One vector is turned by the same rotation once a tick. Each row is the vector after some number of ticks, and that number follows the row.
The counts run from 0 to 444.
[152  97 105  88 116 157 149 150 133 144 133 129 129 116 132 133 111 151
 104 159 101 208 106 113 162 186 121 153 116 108 104 125 156 111  88 151
 105 137  81 120 147 162  99 114 100  89 140 122 134 148 145 127 135  93
 138  99 146 164 157  77 114 120 143 124 132 106 108  84 166  98 121 171
 138 136  90 119  96 123 118 138 121 132 204 145 186  65] => 38
[103 152 120 126 119 148 175 133  62 177 135 132 120 116 131 126 158  94
 105 128 118 190 159 129 120 119 169 104 126 101 149 137 134 146 121 131
 115  95 175 115 149 112 135 113  85  71 140 144 148 145 159 116 137 137
 207 136 120 146 138 149 116  82  91 162 119 131 129  97 132 130 123 102
 138 166  84 148 129  99  97 104 117 124 204 161 112 126] => 266
[150  90 111 135 122 192 120 132 153 151 125 150 113 148  96 107  98 111
 106 182 110 193  50 109 149 140 101 154 102 122 127 135 176  72 110 121
 123 134 111 104 136 150 113 113 129 123 133 108 137 102 133 197 148  83
 112 113 152 158 165 103 105 145 143  79 133 151 101 139 134 119 127 177
 179 133 118 112 100 130 139 173 117 128 163 133 177 128] => 101
[125 124 146 129 160 117 103 118 140 130 144 120 126 166 113 131 136 131
 114 113 117  96 204 151 111 117 143 140 150 171 135 108  90 164 111 114
 142 118 133  94  97 146 128 140  64  96 130 123 117 142 138 124 121 163
 144  77 136 106 147 138 112 139 131 176  51 199  93 111 101 131 144 134
 149 152 119 107 131 159 146 126 149 122 114 116  79 187] => 62
[181 137  78 132 128 205 143 164 103 132 127 119 120 120 171 101 122 118
 118 168 116 152 154 127 134 129 162  77 117  83 121  97 140 160 108 129
 164  97 141 108 121  83 113 131  96 123 127 125 134  87 132 128 120  80
 138 118 160  94 151 126 102  93  93 118 145 162 109  47 166 130 137  85
 121 124 151 112  93 102 138 104 109 123 187 137 114 133] => 33
[139 137 110 122 122 159 139 149 109 127 126 147 126 147 141 157 148  85
  99  99 111  89 140 160 166 136 193  91 110  94 109 123 132 169 144  91
 142  91 175  99 161  91  90 110 130 176 118 145  74 119 113 128  94 146
 156 130 162  97 126 160  82  86  88 144 100 141 139  80  98 119 155 103
 101 113 118  88 116 115 120 106  98 145 144 125 141 169] => 383
[185 132  98 117 163 132 132 118 181 119 139 105 151 168 131 123 114 138
 144 153 109 147 176 126 147 137 121 152 146 151 118 118 103 147 132 120
 152 105  82 110 126 151 104 108  39 109 155  92 151 138 133 160 107 122
 133  99 158 135 156 100  95 148 119 162 110 176  74  55 166 114 105 176
 147 121 129 107  91 113 161 129 138 153 161 109 126 146] => 412
[117 118 135 124 116 153  75  97 139 201 133 140 152 158  88 167 150 113
 126 127 135 149 103 139 137  80 132 156 130 143 135 156 118 153 108  90
 123 114 169 115 165 134 111 114 134 151 135 143 144 144  86 125  83 154
 140 129 110 134 103 167  70 152 122 170 162 177  78  94 104 114 127 134
 153 185  94 107 113 138 116 164 130 161 183 117 191 162] => 180
[162  98  78  89  97 176 140 170 116 126 137 127  89 114 144 117 126 131
 118 166 109 177 102 130 174 187 112 117  98  87  90 129 187 101 101  97
 114 129  93 137 131 134 125 115 133 132 143 105 114 146 129 124 129  53
 131 129 141 178 183 101 130 124 137  92 127 104 104 124 143 136 119 160
 128 117 108 134 108  99  94 161 105 113 194 137 168  80] => 389
[125  98 138 146 162 204 126 132 153 147 129 138 122 127 139 123 148  59
 136 158 146 126 112  95 104  79 137 154  87 147 150 125 162 120 115 107
 104 104 151  98 187  88 136 112 158 132 129 144 151  77  60 138 106 103
  99 154 179  71  97 142  76 129 140  82 156 165 123 127 115 128 112  94
 156 132 143 151 117 121 185 123 121 131 193 129 143 169] => 397
[117 122 104 135 102 178 137 123 133 120 100 161 136 115  95 151 137 120
 102 135  96 146 121 153 138 149 152 125 113  87 108 125 139 147 109 126
 132  98 182 102 113 150 141 130 187 183 109 121  94 148 121 105 166 108
 167 107 163 161 146 176 102 132 113 101  94  97 164 166 135  93 115 166
 120 149 116 145 173 128  69 157 104 124 149 151 149 114] => 238
[ 90 134  95 141  80 125 151 123  80 178 119 142 127 116 107 144 159 121
 137 121 113 173 173 130  88 114 148 121 129  79 149 142 127 138 105 148
 129  82 194 143 119 145 145 130 145 104 138 129 143 164 143  91 150 121
 173 138 147 172 154 167 108  94 103 161 138 126 156 110 129 106 136 115
 105 167  71 178 138 104 100 122 112 119 213 179 118 124] => 405
[128 116 121 121 111 131  64 107 175 115 132 135 140 130  74 162 140 120
 118 110 122  62 102 141 141  93 143 127 106 143 129 131 148 133 149  70
 133 105 139 122 166 111 153 151 176 191 102 151  79 116  86 136 116 159
 125 140 153 104 134 168  77 159 126 103 104 181 132 127  71 102 126 140
 166 159 132 101 147 162 150 157  95 117  92 128 165 128] => 13
[202 138 160 115 178 180 130 117 151 144 124 108 131 131 136 108 113 148
 171 178 126 137 166 129  95 122 132 130 171 144 105 104 115 139 101 113
 137 141 104  71 126 166 129 144  90  98 148 116 146 132 124 153 126 136
 129  76 113 105 141  98 140 142 153 139  94 174  67  74 162 145 102 112
 155 158 143 120 126 146 134 104 148 122 140 118  85 126] => 124
[169 113  94 118 164 158 121 165 192 160 135 154 141 161 174 112 116 174
 169 176 118 117 113 149 154 121  73 155 136 126 110 146 142 137 112 112
 165 107 118 145 130 142 145 127 124 166 147 140 148 128 120 143  71  87
  74 119 152 112 122 128  97 179 157 123 138 156  95  99 153 144 118 143
 109 124 165 144  71 104 143 159 116 132 159  93 144 175] => 29
[159  83 126  98  95 144 123 144 133 152 153 116 106 162  77 152 120 177
 154 145 116 194 133 110 147 160 103 154 127 120 128 154 142 106 105 145
 143 127  99 122 100 192 102 136 106 102 158  93 124 161 128 145 160 114
 125 110 146 173 188 128 128 156 168 149 109 156 112 105 149  79 122 192
 143 173  64  93 112 135 123 148 136 135 191 125 173  94] => 39
[149  94 112 119 107 144 101 129 141 180 137 152 147 180  86 159 122 160
 132 140 132 168 105 130 149 128 114 143 157 139 116 161 139 139 100 125
 186 124 158 121  91 160 106 114 137 135 154 111 140 138 127 139 108 134
 107 106 159 141 134 135  73 161 139 181 139 187  89 100 115 100 123 164
 148 190  87  86  87 141 141 163 158 151 148 116 185 147] => 179
[105 105 110 112  92 180 143 134  79 140 114 142 108 110  91 161 132  89
  70 131 104 159 110 131 141 124 171 104  98  88 126 132 170 128 109 111
 118 104 185 100 145 119 130 114 181 117  98 108 121 129 108 123 175 128
 169 127 150 124 159 152 102  97 105 109 120 127 169 150 130  91 135 128
 134 138  92 126 156 129  89 133  92 119 204 168 166 101] => 99
[139  80 148 141 113 138  77 103 147 171 142 156 147 167 115 140 139 121
 142 139 140 125 102 142 122  92 138 145 140 140 130 143 116 171  99 110
 181  98 197 110 136 137 125 125 156 156 117 141 122 103  86 121  94 149
 115 116 174  89 105 163  72 147 116 167 113 195  93 111 109 109 122 110
 104 188 130 105  86 147 151 151 128 109 130 104 150 178] => 319
[136  76 141 105 110 140 166 138 109 144 124 110  75 118 140 133 133 140
 120 102 126 114 216 101 124 144 166 119 109 153 150 111 141 132 103 108
 129 108 111 112 131 167 111 137 108  67 164 111 130 142  93 111 136 154
 134 141 161 108 137 138 139  98 154 151  64 167 145 123 137  85 129 122
 106 132  56 139 118 149 144  81 157 141 175 170 110 122] => 49
[139 138 111 133 127  82 110 126 182 122 158  98 141 171 126 146 159 121
 129 107 105 113 222 148 111 126 138 168 155 136 115 116  76 179 124 136
 139  86  92 130  93 160 130 100  75 108 154 132 153 156 156 110 114 113
 146  91 167 153 154 151 103 128 101 182  84 149 105  81 101 108 131 175
 122 123 133 152 125 131 152 151 115 117 125  99 114 157] => 350
[135  81 113 122  73 109 119 126 146 157 136 118 144 186 105 123 138 123
 141 123 115 186 142 141 126 114 127 137 154 101 145 144 122 113 108 145
 175  74 154 130 111 166  93 112 131 125 163 118 152  90 136 121 150 103
 130 102 181 130 141 133  82  97  81 170 126 160 131 128 166  82 121 147
  77 161 104 134  63 110 132 132 123 134 139 141 146 107] => 255
[135  71 160 113 112 131  91 109 167 169 159 136 127 144 106 154 166 116
 154 104 138 144 124 129 166 114 115 155 126 116 120 162 155 109  92  93
 102 115 135 103 158 181 105 104 187 164 157 130 121 154  56 118  92 131
 106 129 141 150 119 164 105 149 171 139 117 147 103 151 113  70 125 153
 110 151  89 134 127 123 131 172 146 131 156 123 219 111] => 103
[139  95  90 135 160 171 158 179 161 146 126 156 113 160 176 123 118 142
 125 169 107 116 120 133 138 154 110 154  94 115 134 160 136 126 134 116
 121 103 130 147 139 130 145  81 102 161 163 127 153 112  98 137  73 104
  86 162 184 147 127 150  67 169 156 123 143 125 116 123 130 132 116 165
 118 105 114 165 102  83 163 170 137 157 192 117 169 177] => 28
[143 209 128 156 208 113 118 147 169 161 145 104 144 151 136 113 151 112
 136 148 105 117 106 153 109  83 126 113 159 118 110 129 136 126 165  73
  80  83  95  93 167 113 140 133  83 125 109 169 114 133 158 174  93 127
 134 123 128 104 123 131 119 145 137 101 119 161 103  79 106 177 126 111
 188 108 141 164 141 147 154 143  78 127 103 104  95 158] => 213
[109 115 157 124 166 151 146 171 131 152 100 129 108  90 142 118 127 141
 128 129 136 128  94  98  98 113 166 124 103 114 152 106 137  86 150  91
  81 133  78 115 171 126 142 159 123  73 134 157 124 112 145 168 152 174
 139 141 116  91 109  97 165 120 135 110 121 173 149 132 111 150 113  88
 189 139 100 176 127 157 158  77 107 127 127 172  90 101] => 280
[136  94 148 125 149 145 133 160 134 147 139 150  94 175 117 139 135 111
  94  92 123  90 154 157 169 146 137 121 124 128 109 135 141 135 108  58
 128  86 141  85 126 118  91 116 138 154 137 126  82 120  96 167  98 120
 114 118 161  99 145 154  89 100 131 125  46 178 130 143 104 111 146 107
 111  97 103 112 144 128 127 141 104 123 130 107 134 213] => 306
[149  74 125 105 145 146 133 139 117 183 116 128 122 114 155 124 121 132
 133 159 134 195  92 124 138 136 119 135 107 100 148 145 138  98  93 151
  99 132 133 142 181 156 140 129 141 101 135 149 160 104 146 120  85 132
 118 121 112 147  89  66 133 119 141 157 152 142  64 126 156 167  92 137
 146 182  90 157  58  87 136  96 159 144 181 179 146 107] => 114
[ 83 114 149 119 143 121 106 153 110 168 122 167  97 105 122 168 148 127
  88  95 149 124  89 169 142 132 133 120 129 130 123 120 153 114 125  65
 106 143 156 133 146 132 172 162 115 130  94 140  88 165 161 104 116 146
 142 112  77 165 124 132 142 131 162 150  88 142  91 122  55 168 134 128
 168 195  80 126 121 145 112 134  98 101 119 136 166 125] => 297
[ 78 114 148 123 120  73 143 113 106 152 149 115 109 137 101 159 159  78
  85  64 114 155 148 172 149 118 162 127 118 108 127 140 133  96 141  99
  83 103 126 106 169 161 141 129 125 128 127 140 105 152 163 119 140 156
 185 102 110 196 124 148 139  90 110 166  81 147 121 148  85 115 133 170
 145 157  73 143 134 134 100 130 106 117 128 162 153 115] => 360
[106 124 101 130 108 149 140 160  84 125 123 174  84 112 134 153 141 174
 103 108 162  88 127 149 154 150 160  84 102 121 122 147 125 172 119  79
 153 140 166 160  89 117 140 163 122 154  99 144  88 172 145 102 106 129
 141 148 128 133 170 139 116 129 121 165 107 179 141 113  74 153 173 111
 146 164  90 117 125 127 122 135  91 130 156 142 154 144] => 234
[146 103 160 107 153 149 115 106 159 111  81 150 127 116 140 136 154 115
 124 124 112  68 185 142  93 119 172 139 115 151 108 100  97 159 100  83
 127 123 152  67 147 159 145 142 157 150  88 147 105 128 111  89 123 174
 153 104 148  71  93 149 134 123 135 110  49 159 143 139 108 132 108 128
 149 142 148 127 158 155 133  93 139 105  87 144  99 150] => 292
[130 149 128 122 167 120 189 153 114 136 117  72 105 149 167 125 128 115
 176 154 104 106 204 148 126 114 127 115 118 113 152 131 101 150 127 123
  97  92 112 117 156 148 130 105  75 120 150 155 152 113 124 121  80 130
 138 136 159 115 105 141 105 101 126 161 104 114 126 104 157 126  91 117
 100  74 114 186 128  81 145  97 137 169 158 158  82 174] => 199
[130 121 111 120 124 150 141 143 149 126  80 143 179 128 135 154 136  96
  96 147 106 155  45 152 157 128 154 145 112  53 117 138 142 113 158 144
 112  85 153 123 191 116 140 119 145 186 106 153 106  89 167 106  98 118
 155 106 160 127  92 133  90  99  77 110 118 125 122  94 120 137  94 135
 130 150 159 142  76  90 154 145 106 142 113 163 150  87] => 87
[145 127 149 107 138 137 147 131 113  79 121 110 111 122 109 168 145  99
 104  95 108  67 181 129 129 131 192 109 109 108 149 105 123 140 159  74
  92 117 110  84 153 132 120 152 110 122 125 128  90 130  97 132 144 170
 182 125 168  91 124 156 130  82 133  93  48 160 192 117 100 115 138 115
 140 101 119 119 173 142 146  90 101 136 126 165 116 105] => 216
[150 115  92 115 145 139 142 139 185  90 102 122 172 150 144 120 109 100
 123 148  88  99 113 144 137 122 146 125 117  93 124 111 126 108 150 125
 127  76 131 139 160 135 137 130 139 185 121 150 117  76 149 133 123 102
 145 118 189 109 109 121  85 124  84  98  99 117 143 115 151 137 109 166
 126  91 177 150 109 103 165 131  94 163  97 130 109  99] => 227
[142 122 123 121 153 117 134 147 169 162 143 115 107 154 138  96 146 160
 154 140 124 127 194 139 102 125 126 120 164 147 152 105 105 158  94 122
 165 100 117 118  75 152 109 145  61  76 128 140 173 125 151 132 146 121
 135  96 160 102 160 123 140 121 106 186  78 192 109  98 140 170 112 105
 127 161 140 148 103 148 143  94 147 112 113 109  51 166] => 201
[108 120 133 128 120  67 126 127 182 111 177 118 125 141 137 151 177 125
 147  96  96  87 211 136  88 104 158 150 133 127 147 124  98 124 156 105
 108  72  88 139 121 148 107 129 115 142 155 145  99 147 131  84 130 161
 119 139 165 127 121 154 130 115 116 139  99 129 166  91  79  82 118 169
 112 107 117 159 140 149 185 124 101 133 112 127 125 106] => 427
[132 110 137 116 165 165 140 185 100 173 126 127  73 119 173  85 136 118
 141 146 142 108  88 145 158 131 125  81 127  85 120 110 193 100 104  66
 120 121 123 113 178 103 143 135 178 136  99 165 100 122  93 136  76 112
  99 118  86 124 114 101 148 114 148 121 110 165 118 158 141 176 130  71
 115 129 108 171 120 104 101 122 102  89 143 102 143 158] => 19
